In the data rows, zero lies at 4.5, halfway between 4 and 5.
Some points, each followed by its number:
[1. 3. 3. 4. 4. 6. 5. 4. 3. 5. 5. 6. 5. 4. 3. 2. 2. 3. 4. 2. 5. 3. 5. 1. 6. 6.
 4.] 0
[6. 5. 7. 3. 9. 7. 1. 2. 3. 1. 3. 5. 1. 4. 5. 0. 3. 3. 6. 4. 6. 8. 4. 5. 6. 3.
 3.] 1
[8. 6. 3. 8. 0. 2. 5. 4. 5. 4. 5. 5. 4. 6. 4. 5. 7. 6. 5. 5. 3. 3. 3. 6. 3. 5.
 5.] 2
[2. 6. 4. 5. 7. 4. 4. 7. 4. 4. 4. 5. 6. 3. 6. 6. 4. 6. 4. 3. 6. 2. 8. 6. 4. 6.
 8.] 3
[5. 4. 3. 2. 8. 3. 3. 3. 2. 4. 5. 9. 5. 4. 2. 3. 4. 6. 9. 1. 2. 7. 3. 4. 5. 1.
 3.] 4
[6. 2. 5. 4. 3. 3. 5. 6. 5. 6. 5. 5. 4. 4. 6. 8. 6. 5. 4. 5. 5. 4. 5. 3. 3. 3.
 6.] 5
[4. 5. 4. 4. 3. 3. 4. 6. 3. 6. 5. 6. 5. 5. 5. 6. 4. 3. 4. 3. 5. 4. 6. 3. 5. 7.
 5.] 6
[4. 7. 3. 6. 5. 5. 4. 4. 5. 2. 6. 5. 3. 6. 3. 5. 3. 6. 5. 4. 4. 4. 4. 5. 6. 5.
 5.] 7
[5. 3. 4. 5. 2. 4. 5. 5. 6. 4. 4. 5. 2. 3. 7. 5. 7. 6. 6. 6. 6. 3. 4. 4. 3. 1.
 5.] 8
[3. 6. 4. 5. 4. 6. 6. 6. 4. 5. 3. 4. 5. 5. 5. 5. 5. 4. 5. 5. 5. 6. 3. 8. 4. 4.
 4.] 9
[3. 3. 4. 4. 3. 6. 5. 6. 3. 6. 5. 6. 3. 4. 4. 5. 4. 3. 4. 3. 6. 4. 7. 3. 5. 5.
 6.] 10
[0. 5. 3. 5. 5. 6. 4. 8. 1. 6. 6. 6. 7. 6. 2. 3. 0. 3. 6. 0. 3. 3. 6. 3. 8. 9.
 6.] 11
[7. 4. 3. 7. 0. 9. 7. 3. 2. 4. 8. 4. 5. 4. 3. 7. 4. 5. 5. 2. 4. 6. 5. 8. 2. 7.
 4.] 12
[3. 6. 7. 1. 9. 6. 3. 6. 6. 5. 3. 2. 7. 5. 5. 3. 1. 3. 2. 5. 3. 5. 4. 2. 7. 7.
 2.] 13
[5. 2. 7. 3. 5. 3. 4. 6. 6. 5. 4. 3. 4. 4. 7. 3. 4. 4. 6. 6. 4. 4. 4. 2. 6. 4.
 5.] 14
[6. 5. 6. 3. 8. 7. 2. 1. 3. 1. 4. 6. 2. 3. 4. 1. 3. 3. 6. 1. 6. 8. 4. 5. 6. 3.
 5.] 15
[4. 2. 7. 1. 7. 4. 4. 5. 7. 5. 3. 3. 4. 2. 9. 4. 5. 2. 3. 7. 6. 5. 4. 2. 4. 1.
 3.] 16
[6. 9. 5. 7. 4. 3. 5. 5. 5. 4. 4. 2. 6. 8. 4. 3. 5. 5. 3. 7. 1. 4. 3. 6. 6. 7.
 3.] 17
[4. 1. 8. 0. 8. 4. 3. 6. 7. 5. 3. 2. 3. 2. 9. 3. 5. 3. 4. 9. 6. 5. 3. 2. 4. 1.
 3.] 18
[8. 5. 3. 8. 0. 3. 5. 5. 6. 5. 5. 4. 3. 5. 5. 5. 8. 6. 7. 7. 4. 3. 3. 5. 4. 4.
 5.] 19
[5. 6. 3. 5. 7. 6. 4. 3. 4. 4. 4. 4. 5. 6. 2. 3. 1. 5. 5. 2. 2. 5. 6. 4. 6. 8.
 4.] 20
[2. 5. 6. 5. 4. 4. 4. 6. 4. 4. 5. 5. 5. 5. 6. 3. 6. 3. 7. 6. 4. 4. 3. 6. 6. 3.
 4.] 21
[6. 4. 3. 6. 2. 4. 5. 4. 4. 4. 6. 4. 4. 5. 3. 5. 3. 5. 6. 2. 4. 5. 5. 3. 4. 7.
 6.] 22
[1. 3. 5. 5. 5. 7. 7. 5. 2. 5. 2. 7. 1. 0. 8. 7. 8. 5. 6. 3. 9. 3. 6. 9. 0. 0.
 7.] 23
[4. 6. 6. 2. 6. 3. 4. 5. 5. 6. 3. 5. 8. 5. 5. 8. 5. 3. 1. 7. 3. 6. 4. 6. 3. 6.
 2.] 24
[7. 8. 4. 7. 2. 5. 6. 5. 7. 3. 4. 2. 4. 6. 5. 9. 5. 7. 1. 7. 3. 4. 4. 6. 1. 6.
 4.] 25
[4. 9. 5. 4. 6. 6. 3. 5. 5. 1. 6. 0. 7. 5. 8. 0. 3. 3. 4. 6. 2. 7. 4. 6. 8. 8.
 0.] 26
[4. 8. 4. 6. 7. 5. 6. 4. 4. 4. 4. 2. 7. 6. 3. 4. 3. 6. 3. 3. 2. 4. 5. 7. 5. 7.
 3.] 27
Which three points above are nearest to each new point? Their numbers follow each, smallest number first.
[2. 7. 2. 6. 4. 8. 6. 6. 3. 5. 4. 7. 6. 4. 3. 7. 5. 4. 6. 2. 3. 5. 4. 9. 4. 4.
 6.] 7 9 10
[5. 1. 8. 6. 5. 4. 6. 3. 5. 6. 3. 1. 5. 7. 2. 2. 4. 1. 4. 7. 4. 4. 2. 5. 6. 6.
 5.] 14 17 21
[6. 6. 5. 4. 7. 5. 4. 3. 5. 3. 4. 3. 4. 4. 4. 4. 2. 5. 5. 3. 3. 5. 6. 3. 5. 5.
 4.] 7 20 22
[0. 7. 4. 4. 9. 7. 6. 5. 2. 4. 2. 4. 6. 3. 5. 2. 3. 4. 7. 4. 5. 5. 4. 8. 6. 4.
 3.] 9 21 27
[6. 1. 5. 3. 4. 4. 4. 4. 7. 6. 5. 4. 2. 2. 6. 6. 5. 6. 2. 4. 7. 3. 6. 0. 3. 2.
 7.] 5 8 14
[6. 4. 3. 6. 2. 4. 5. 5. 4. 4. 5. 4. 4. 6. 3. 5. 4. 5. 5. 3. 3. 3. 6. 4. 4. 6.
 5.] 6 7 22
[3. 1. 5. 3. 5. 5. 3. 5. 0. 5. 6. 9. 4. 2. 4. 4. 5. 2. 9. 1. 7. 6. 5. 5. 5. 3.
 8.] 4 6 10
[4. 6. 2. 6. 5. 5. 5. 4. 4. 3. 5. 5. 4. 5. 4. 4. 4. 6. 5. 4. 3. 5. 4. 4. 6. 5.
 5.] 7 20 22
[2. 2. 5. 4. 2. 6. 5. 5. 4. 6. 5. 7. 3. 3. 5. 5. 5. 3. 4. 4. 8. 4. 5. 3. 4. 3.
 5.] 5 6 10
[5. 3. 3. 4. 3. 3. 5. 5. 5. 6. 4. 7. 3. 4. 5. 6. 5. 6. 4. 3. 5. 4. 6. 3. 2. 2.
 6.] 5 8 10
[3. 2. 5. 4. 2. 6. 4. 6. 4. 6. 6. 6. 4. 4. 6. 5. 5. 3. 5. 4. 7. 4. 5. 2. 5. 3.
 5.] 5 6 10
[5. 6. 6. 2. 8. 4. 3. 7. 6. 7. 4. 3. 7. 7. 5. 5. 2. 4. 1. 6. 2. 5. 4. 2. 8. 7.
 2.] 13 14 24
[7. 2. 6. 5. 1. 2. 6. 3. 7. 4. 5. 5. 2. 3. 7. 5. 9. 6. 4. 8. 8. 3. 4. 4. 1. 0.
 5.] 5 8 19
[6. 4. 3. 4. 3. 2. 4. 4. 6. 5. 5. 6. 3. 4. 5. 7. 5. 6. 4. 4. 6. 4. 5. 3. 3. 3.
 6.] 5 6 8
[6. 0. 6. 3. 4. 4. 4. 4. 7. 6. 5. 4. 2. 2. 7. 6. 5. 5. 2. 4. 7. 4. 6. 0. 2. 2.
 6.] 5 8 16
[4. 7. 5. 6. 6. 6. 5. 4. 2. 3. 5. 4. 6. 6. 3. 2. 1. 4. 4. 0. 4. 5. 8. 5. 5. 8.
 5.] 20 22 27
[7. 6. 4. 6. 5. 5. 5. 2. 6. 2. 4. 2. 2. 5. 4. 2. 5. 7. 4. 5. 4. 4. 6. 3. 4. 4.
 4.] 7 20 22
[5. 5. 5. 4. 5. 5. 3. 5. 3. 3. 4. 6. 1. 3. 7. 3. 7. 5. 7. 5. 7. 5. 4. 5. 4. 1.
 5.] 8 9 21
[4. 6. 5. 1. 5. 4. 3. 7. 5. 6. 5. 4. 8. 6. 5. 8. 4. 4. 0. 7. 2. 6. 4. 6. 5. 7.
 2.] 6 13 24
[6. 3. 5. 5. 7. 3. 5. 3. 6. 6. 3. 3. 5. 5. 3. 3. 4. 6. 4. 7. 4. 2. 3. 2. 6. 5.
 5.] 5 7 14
[6. 4. 4. 3. 8. 2. 3. 2. 5. 5. 3. 7. 4. 5. 1. 5. 3. 7. 7. 4. 2. 5. 3. 2. 5. 3.
 4.] 4 7 20
[5. 8. 4. 5. 6. 6. 4. 4. 3. 3. 4. 4. 4. 6. 3. 2. 1. 4. 3. 2. 3. 5. 7. 3. 6. 8.
 5.] 7 20 27
[5. 3. 6. 4. 8. 3. 4. 3. 7. 4. 2. 2. 4. 4. 5. 2. 5. 6. 3. 6. 5. 3. 4. 3. 5. 5.
 5.] 14 16 18
[8. 6. 6. 4. 4. 3. 5. 2. 8. 3. 4. 1. 3. 6. 6. 6. 5. 5. 1. 8. 3. 6. 3. 5. 3. 5.
 2.] 17 24 25
[4. 7. 5. 3. 5. 4. 5. 6. 5. 6. 4. 6. 8. 6. 3. 9. 4. 3. 1. 5. 2. 5. 4. 7. 4. 7.
 4.] 6 9 24
[2. 6. 2. 4. 9. 8. 4. 4. 2. 4. 4. 7. 6. 4. 1. 4. 0. 4. 8. 0. 4. 7. 4. 5. 6. 5.
 6.] 4 11 20
[4. 4. 2. 2. 9. 2. 3. 2. 2. 4. 5. 9. 6. 3. 2. 3. 4. 7. 9. 1. 2. 7. 3. 4. 6. 1.
 4.] 4 7 15
[5. 4. 5. 4. 6. 5. 4. 3. 5. 4. 2. 4. 3. 3. 6. 4. 6. 5. 5. 5. 6. 4. 6. 4. 3. 2.
 3.] 8 14 16
[4. 7. 5. 4. 9. 5. 4. 3. 4. 3. 2. 3. 4. 5. 4. 0. 1. 5. 6. 4. 3. 5. 4. 3. 7. 6.
 2.] 13 20 27
[6. 3. 5. 4. 5. 6. 4. 2. 7. 3. 4. 3. 2. 1. 7. 5. 7. 5. 6. 6. 8. 6. 2. 5. 2. 0.
 5.] 5 8 16
[1. 6. 5. 4. 9. 4. 5. 4. 3. 3. 3. 3. 6. 4. 4. 0. 4. 4. 7. 4. 4. 5. 3. 6. 7. 4.
 3.] 9 21 27
[4. 4. 7. 4. 4. 6. 3. 4. 6. 4. 5. 3. 2. 5. 8. 1. 5. 4. 2. 6. 4. 3. 6. 2. 6. 4.
 3.] 14 16 21
[7. 5. 3. 5. 6. 6. 4. 1. 6. 1. 5. 3. 3. 4. 3. 3. 3. 6. 4. 4. 4. 6. 4. 4. 4. 4.
 3.] 7 20 22
[5. 5. 4. 2. 6. 1. 2. 4. 4. 4. 5. 7. 6. 5. 5. 2. 4. 6. 9. 5. 1. 6. 2. 1. 7. 4.
 3.] 4 14 21
[6. 5. 5. 7. 5. 5. 5. 4. 6. 4. 3. 1. 4. 5. 4. 6. 4. 6. 4. 4. 4. 4. 6. 4. 3. 6.
 6.] 7 22 27
[4. 7. 2. 6. 4. 5. 6. 4. 3. 5. 5. 4. 7. 7. 2. 6. 3. 5. 2. 2. 4. 4. 6. 7. 4. 8.
 5.] 20 22 27
[5. 3. 6. 3. 2. 3. 5. 7. 6. 7. 6. 5. 5. 6. 5. 9. 5. 5. 2. 7. 3. 4. 4. 4. 3. 6.
 5.] 5 6 24
[7. 2. 5. 5. 3. 4. 3. 2. 2. 3. 6. 6. 4. 6. 3. 5. 4. 4. 5. 2. 5. 6. 6. 4. 5. 6.
 7.] 6 10 22
[7. 6. 4. 6. 4. 4. 4. 4. 7. 3. 6. 2. 5. 7. 6. 3. 4. 6. 3. 7. 4. 4. 3. 3. 7. 7.
 4.] 7 14 17
[3. 3. 7. 3. 7. 4. 3. 6. 5. 5. 4. 2. 4. 3. 8. 3. 3. 3. 7. 6. 5. 4. 5. 0. 7. 5.
 5.] 14 16 18
[1. 2. 5. 1. 5. 4. 3. 8. 4. 9. 4. 5. 9. 5. 4. 8. 1. 2. 2. 4. 3. 5. 5. 1. 6. 7.
 5.] 6 13 24
[5. 7. 6. 4. 6. 5. 3. 4. 6. 4. 5. 4. 4. 6. 5. 8. 4. 5. 3. 6. 2. 7. 4. 6. 3. 4.
 3.] 7 9 24
[2. 8. 3. 6. 7. 6. 7. 4. 3. 5. 4. 2. 7. 6. 2. 4. 2. 6. 4. 2. 2. 3. 5. 7. 4. 7.
 3.] 7 20 27
[2. 3. 3. 3. 4. 5. 5. 3. 3. 6. 6. 6. 5. 4. 3. 2. 2. 4. 4. 2. 5. 4. 6. 3. 6. 4.
 4.] 0 6 10
[7. 8. 4. 6. 5. 4. 4. 3. 6. 3. 4. 2. 3. 7. 5. 4. 5. 5. 4. 7. 2. 4. 4. 6. 4. 6.
 2.] 7 17 27
[3. 5. 5. 4. 6. 6. 5. 5. 4. 4. 4. 4. 4. 4. 5. 4. 3. 3. 2. 3. 5. 5. 7. 4. 5. 4.
 4.] 0 6 10
